Each row has a name. After each piece below comes the name of the row it's from, unless a question asks for something else. Each question is about the rows just above it. Places in a row count from 1.

Columns, left to right: J H R W E F
[-39.9,  20.8, -21.9,  17.7,   8.2, -32.8]  P
[-47.4,   4.1,   9.5,  61.1, -16.7,   7.6]  V
[ 26.6,  25.8,  60.3,  67.6, -34.3,  -1.3]  D
[ 58.3, -51.0, -29.6,  40.2,  -7.9, -64.6]  U
[ -4.0,  18.5, -49.5,  15.3,  81.9,   2.6]  M
[ 17.7,   8.2, -21.9, -39.9,  20.7, -32.8]  N
[-21.8, -32.8,  17.7,  20.8, -39.9,   8.2]  K
Where does [ 58.3, -51.0, -29.6,  40.3,  -7.9, -64.6] differ from U, and what was there?	4, [40.2]
[ -1.3, -64.6,   2.6, -32.8,   8.2] is in which column, read top down?	F
Put [-39.9, -32.8, -21.9,   8.2,  17.7,  20.8] back in order: which row is it?	P
Which column holds [-7.9, 81.9] top down?	E
Which row holds these entries in another order? [-32.8, -39.9,  20.8, -21.9,  17.7,   8.2]	P

Columns, left to right: lup Vadu ligok bapad vize
[37.0, 37.0, 69.3, 70.4, 69.3]  B
[-38.5,  69.7,   6.9,  -2.2,  40.7]  Y
[ -8.3,  67.5, -44.5, -13.2,  46.1]  T
[  0.2,   7.2,  51.2,  44.5, -53.4]  X
[-47.6, -71.1,  15.1, -87.2,  29.4]  Q
[ 89.1, -70.2, -60.4,  14.6, -68.0]  G
[-12.3,  22.0, -67.0, -63.4,  68.5]  A
[-41.9, -35.2,   7.2, -67.7,  32.3]  C
[ 10.0, -29.7, -60.2, -64.7,  33.3]  Z
[ 47.2, -67.7, -45.2, -26.9, -32.7]  S
[-47.6,  89.1, -12.3, -41.9,  10.0,  47.2] is in which column, read top down?	lup
[-41.9, -35.2,   7.2, -67.7,  32.3] is in which row?	C
One entry of A was changed: [-12.3,  22.0, -67.0, -63.5,  68.5]. Where, and from what?	4, [-63.4]
The entry that follows [44.5]:	[-53.4]
The row with [37.0, 37.0, 69.3, 70.4, 69.3] is	B

Columns, left to right: loruf Nop ziz vamoz Vik dol dozuv
[ 57.2, -27.6, -82.1, -19.3, -32.7, -26.1, -29.0] -> guga
[-26.1, -19.3, -32.7, -82.2, -27.6, -29.0,  57.2] -> vokip
[-18.3,   3.3, -32.2, -76.4, -22.9, -25.1,  44.5] -> bavub
One entry of guga was changed: [ 57.1, -27.6, -82.1, -19.3, -32.7, -26.1, -29.0]. Where, and from what?	1, [57.2]
[-27.6, -22.9] is in which column, read top down?	Vik
[-26.1, -18.3] is in which column, read top down?	loruf
[-82.2, -27.6, -29.0,  57.2, -26.1, -19.3, -32.7] is which row reordered?	vokip

Columns, left to right: Filif fivop Nup nif sorot Pesi Fuf nales tak
[ 21.6,  18.2,  20.6,   2.3, -70.3,  20.9,  16.1,  -7.0, -78.1] : Kaz
[-12.0, -10.8, -11.6,  -3.9,  -4.7, -11.8, -10.0,   2.3,  -5.8] : Zuset
[ -2.7,  -3.0,  -2.8,  -3.5, -46.7,  -2.8,  -3.2,  -1.3, -52.7] : sakud
[20.7, 18.6, 20.0,  7.3, 20.0, 20.3, 17.3, -3.3, 23.4] : kam
[-19.0, -16.7, -18.3,  -4.3,  24.1, -18.5, -15.3,   4.9,  26.2] : nurir
[31.0, 27.6, 29.9,  9.7,  9.3, 30.4, 25.5, -5.8, 11.9] : sus
[ 29.0,  25.4,  27.9,   6.0, -46.5,  28.4,  23.1,  -7.9, -50.9] : buke
Repeated in kam:	[20.0]
Which row holds these entries in another order? [ 20.6,   2.3, -70.3,  20.9,  16.1,  -7.0, -78.1,  21.6,  18.2]	Kaz

Columns, left to right: bidi Kulin Ton tagup zub Nofis
[  3.8,   5.7,   2.7, -17.8,   2.4, -15.4] : pavu
[-15.4, -17.8,   2.5,   3.8,   5.7,   2.7] : Zugu
[-40.0,  24.0,  -9.2, -33.0,  30.0, -39.2] : garop
[  2.7, -15.4,   5.7,   3.8, -17.9,   2.5] : Biko
[4.5, 4.2, 0.2, 2.2, 5.4, 4.0] : gupem
[-71.4,  10.2,  -8.1, -53.6,  14.1, -69.2] : fel
[64.1,  4.4,  5.6, 45.4,  4.7, 61.4] : zuz
[40.6,  2.4,  4.1,  4.1,  2.9, 38.9] : sop
[-27.2, -13.1,   2.5, -18.0, -14.4, -26.2] : vil
[-43.0,   6.1,   8.5,   8.5,   8.5, -41.8] : goda
[  2.5, -17.9,   3.8,   5.7, -15.4,   2.7] is which row reordered?	Biko
Which row holds these entries in another order? [  3.8, -17.8,   2.7,   2.5, -15.4,   5.7]	Zugu
Repeated in sop:	[4.1]
which: [-40.0,  24.0,  -9.2, -33.0,  30.0, -39.2]	garop
Changed goda: [-42.9,   6.1,   8.5,   8.5,   8.5, -41.8]. Place and old value:	1, [-43.0]
The value that goda holds more than once:	[8.5]

Columns, left to right: foz zod vef Rize vebe Tum Mem Lalu zipen
[ -8.5,  14.2,   4.5, -49.9, -25.8,  22.2,   2.1,  -4.8,  -1.2] : Kigiv
[ -0.9, -54.4, -13.8,  -9.9, -17.1,  16.6,   6.3,  -1.3,  -3.4] : Lep
[-36.3,  23.0,  14.0, -32.7, -20.3, -26.6,   2.0,  -3.3,  -0.8] : Mot
[-42.8,  28.6,  17.7, -67.5, -25.9, -19.7,   2.3,  -4.1,   0.2] : Bisig
[-36.3,  23.0,  14.0, -32.7, -20.3, -16.0,   1.3,  -2.6,  -0.4] : merob
[-18.5,  49.3,   0.0, -89.3, -18.0,  -1.2,   1.3,  -5.9,   0.5] : govuz
[14.0,  0.0] is in which column, read top down?	vef
Which column holds [ -0.9, -36.3, -42.8, -36.3, -18.5] top down?	foz

Columns, left to right: Guf rifub ditul zad Paz rupi
[ 54.3,  -7.3,  -5.7,  -7.4,  20.4, -29.3] = mafe
[-15.6,  92.3, -52.7,  46.2, -33.1,   1.4] = gezir
[-61.5,   7.5, -30.9, -37.1, -16.9, -15.4] = Sova
[-61.5,   7.5, -30.9, -37.1, -16.9,  12.3] = tus
[ 10.6, -39.1, -44.3, -16.3,  -6.9, -41.2] = remu
[1.9, 1.2, 1.0, 0.1, 1.2, 0.4] = Noku
[ 58.6,  26.6, -47.7,   3.0,  20.4, -11.5] = diz
[-61.5,   7.5, -30.9, -37.1, -16.9,   0.4] = zuvi
[ 12.3, -30.9,   7.5, -61.5, -16.9, -37.0] = sov
Put [  3.0,  20.4, -11.5,  58.6,  26.6, -47.7] back in order: which row is it?	diz
[-16.9, -16.9,  -6.9,   1.2,  20.4, -16.9, -16.9] is in which column, read top down?	Paz
Which column holds [-30.9,   7.5] top down?	ditul
Where does [ 54.3,  -7.3,  -5.8,  -7.4,  20.4, -29.3] differ from mafe, and what was there?	3, [-5.7]
Which row holds these entries in another order? [-37.1, -16.9, -30.9,  12.3, -61.5,   7.5]	tus
which: [-61.5,   7.5, -30.9, -37.1, -16.9,   0.4]	zuvi
Which column holds this, read top down? [ 1.2, 26.6,  7.5]	rifub

Columns, left to right: dafif tupi bamal radod
[-23.9, -10.2, -10.1, -10.2]  netub
[ 73.5, -20.0, -44.0, -70.9]  Pobe
[ 34.5, -10.2, -23.9, -32.6]  Vuzo
[-10.2, -23.9, -32.6,  34.5] is which row reordered?	Vuzo
Which value appears more than once in netub?	[-10.2]
Which column holds this, read top down? [-10.2, -70.9]	radod
The entry that follows [73.5]:	[-20.0]
One entry of Vuzo was changed: [ 34.5, -10.2, -24.0, -32.6]. Where, and from what?	3, [-23.9]
Changed netub: [-23.9, -10.3, -10.1, -10.2]. Place and old value:	2, [-10.2]
Which column holds this, read top down? [73.5, 34.5]	dafif

Columns, left to right: Peva lato favuv Mami Dif fam Dazi biku fezu
[-21.9,  38.8,  35.4,  30.4, -38.7, -10.4,   5.0, -40.5, -68.9] = Foper
[-26.7, -35.6, -28.6,  12.8,  13.6, -10.6, -43.9,  23.9,  -8.0] = Guna
[-21.0,  11.3,  -5.9,  10.4, -67.5, -38.7,   0.5,  20.3,  -3.4] = lisu
[20.5, 23.6, -9.4, 15.9, -9.6, 39.8, -3.8, 18.3, 13.2] = nepop
[ 39.6, -45.8,  58.9, -30.4,  50.4,  57.4,  35.0, -12.7, -33.7] = rubo
[ 12.8, -35.6, -26.7, -10.6,  13.6, -39.7, -43.9,  23.9, -28.7] = gok
[ 13.5, -64.2,  14.8, -41.4,  20.7,  -4.6,  35.3,  15.0,  28.4] = pelud
[  0.3,   7.3,   5.0, -12.3,  -2.7,   0.3,  -6.3,   5.7,   1.9] = fazoz
[-26.7, -35.6, -28.6,  12.8,  13.6, -10.6, -43.9,  23.9, -39.7] = dekab
[ 33.2,  28.0,   9.7,  -5.4,   1.0,  41.2, -25.5,   7.8,  28.0] = sola
[-42.3,  52.9,  13.3,  18.5, -77.0,  -2.5,   8.5,  -3.5, -28.0] = niv
[-29.3, -86.6, -14.6, -17.2,   1.5,   7.2,  26.6,  21.2,  70.8] = raliz
Which value appears more than once in sola?	[28.0]
Where does [-26.7, -35.6, -28.6,  12.8,  13.6, -10.6, -43.8,  23.9, -39.7] differ from dekab, and what was there?	7, [-43.9]
Which column holds this, read top down? [ 11.3,  23.6, -45.8]	lato
Changed pelud: [ 13.5, -64.2,  14.8, -41.4,  20.7,  -4.6,  35.3,  15.0,  28.5]. Place and old value:	9, [28.4]
Put [-10.6,  13.6,  12.8, -43.9, -26.7, -35.6, -39.7,  23.9, -28.6] back in order: which row is it?	dekab

Columns, left to right: Fad vupi nav Rebun mobid
[25.4,  9.8,  1.9, 29.2, -8.2] -> bulu
[21.4, 16.8, -1.4, 18.5, -9.9] -> detaf
[-15.9,  14.4,   2.5,  37.4, -38.8] -> Sodo
[ -1.0,   1.3,  -4.1, -35.2,  43.1] -> momup
[20.0, -3.5, -1.3, 33.9, 56.9] -> zuf
[-15.9,  14.4,   2.5,  18.7, -38.8] -> dolok
[-9.3, 80.9, -0.4, -3.9, 38.1] -> Zes
[ -1.0, -43.9,  -4.1, -35.2,  43.1] -> Kove
[-34.4,  -3.0,  11.1,  19.4, -16.9] -> Zedo
Right after [-3.0] comes	[11.1]
The entry that follows [18.7]:	[-38.8]
[-9.3, -3.9, -0.4, 38.1, 80.9] is which row reordered?	Zes

Columns, left to right: Fet kub sosug velu bes vema Zodos Dasim Supan
[-39.1,  -2.6,  24.5, -21.9, -16.2,   4.1,  -4.3, -33.3, -28.6] -> linu
[ -2.3, -27.8,   8.1, -11.9,   0.5,   8.3,   3.9,   0.0,  -0.3] -> nido
[-28.3,  16.6,   0.4, -16.3,  15.8,  -7.2,  10.6,  12.1, -69.7] -> deg
[  4.6,   6.6,  21.5, -61.2,   3.2,  -7.6, -67.9,   7.7, -17.7] -> Lof
[-17.7,   3.1,  -0.1,   6.4, -72.5, -28.4,  25.2,  -1.9,  26.1] -> fofeg
[-31.1,  13.2, -45.8, -29.3,  -5.9, -97.0,  16.4, -20.4,  39.9] -> suzes
[ 26.1,  25.2,   6.4, -28.3, -17.7,   3.1, -72.5,  -1.9,  -0.1] -> lub
[-25.9,  11.1,  20.0,   8.2, -46.9,  -4.3,  -8.5, -63.9,  20.6] -> reme
[-28.3,  16.6,   0.4, -16.3,  15.8, -16.4, -24.8,  12.1, -69.7] -> tipog
One entry of lub was changed: [ 26.1,  25.2,   6.4, -28.3, -17.7,   3.1, -72.6,  -1.9,  -0.1]. Where, and from what?	7, [-72.5]
What comes right after [21.5] in the named rows?	[-61.2]
Which row holds these entries in another order? [-72.5, -28.3, -17.7,  -1.9,  -0.1,   3.1,   6.4,  25.2,  26.1]	lub

Columns, left to right: bira perok vadut bepar veb fetom
[ 3.1, -0.2,  6.5,  3.9, -0.9, -7.4] : kap
[  9.7,  -1.7,   9.8,  -5.1, -18.0, -90.3] : zutos
[ -2.9,   0.1,  -3.4,   0.4, -68.8,  13.5] : lemi
Which column holds this, read top down? [ -0.9, -18.0]	veb
The entry that follows [9.8]:	[-5.1]

Columns, left to right: mobo duz sele Bugul Zik
[-14.6, -81.1, -24.5, -23.3,  61.8] -> Pelin
[ 25.9,  29.6, -54.5,  52.3,   2.8] -> sug
[ 29.6, -54.5,  26.0,   2.8,  52.3] -> Gukul
Put [-54.5,  52.3,   2.8,  25.9,  29.6] back in order: which row is it?	sug
One entry of sug was changed: [ 25.8,  29.6, -54.5,  52.3,   2.8]. Where, and from what?	1, [25.9]
which: [ 25.9,  29.6, -54.5,  52.3,   2.8]	sug
Put [-54.5,  52.3,  29.6,   2.8,  26.0] back in order: which row is it?	Gukul
Which row holds these entries in another order? [ 25.9, -54.5,  29.6,  52.3,   2.8]	sug

Columns, left to right: basal bif sebeb dakef soga lezif Ninu metib rupe lagop
[ 29.4, -15.6,  22.0, -53.6, -15.7,   4.6,  22.6,  -6.3,  55.4,  60.4] = Sodut
[  4.5, -15.6, -53.6, -53.6, -15.7,   4.6,  22.6,  -6.3,  55.4,  60.4] = nub
[ 45.5,  99.0,  22.0, -22.3,   1.9,  -2.5,   1.8,  -0.1, -86.8,  20.1] = fal
Repeated in nub:	[-53.6]
One entry of Sodut was changed: [ 29.4, -15.6,  22.0, -53.6, -15.7,   4.5,  22.6,  -6.3,  55.4,  60.4]. Where, and from what?	6, [4.6]

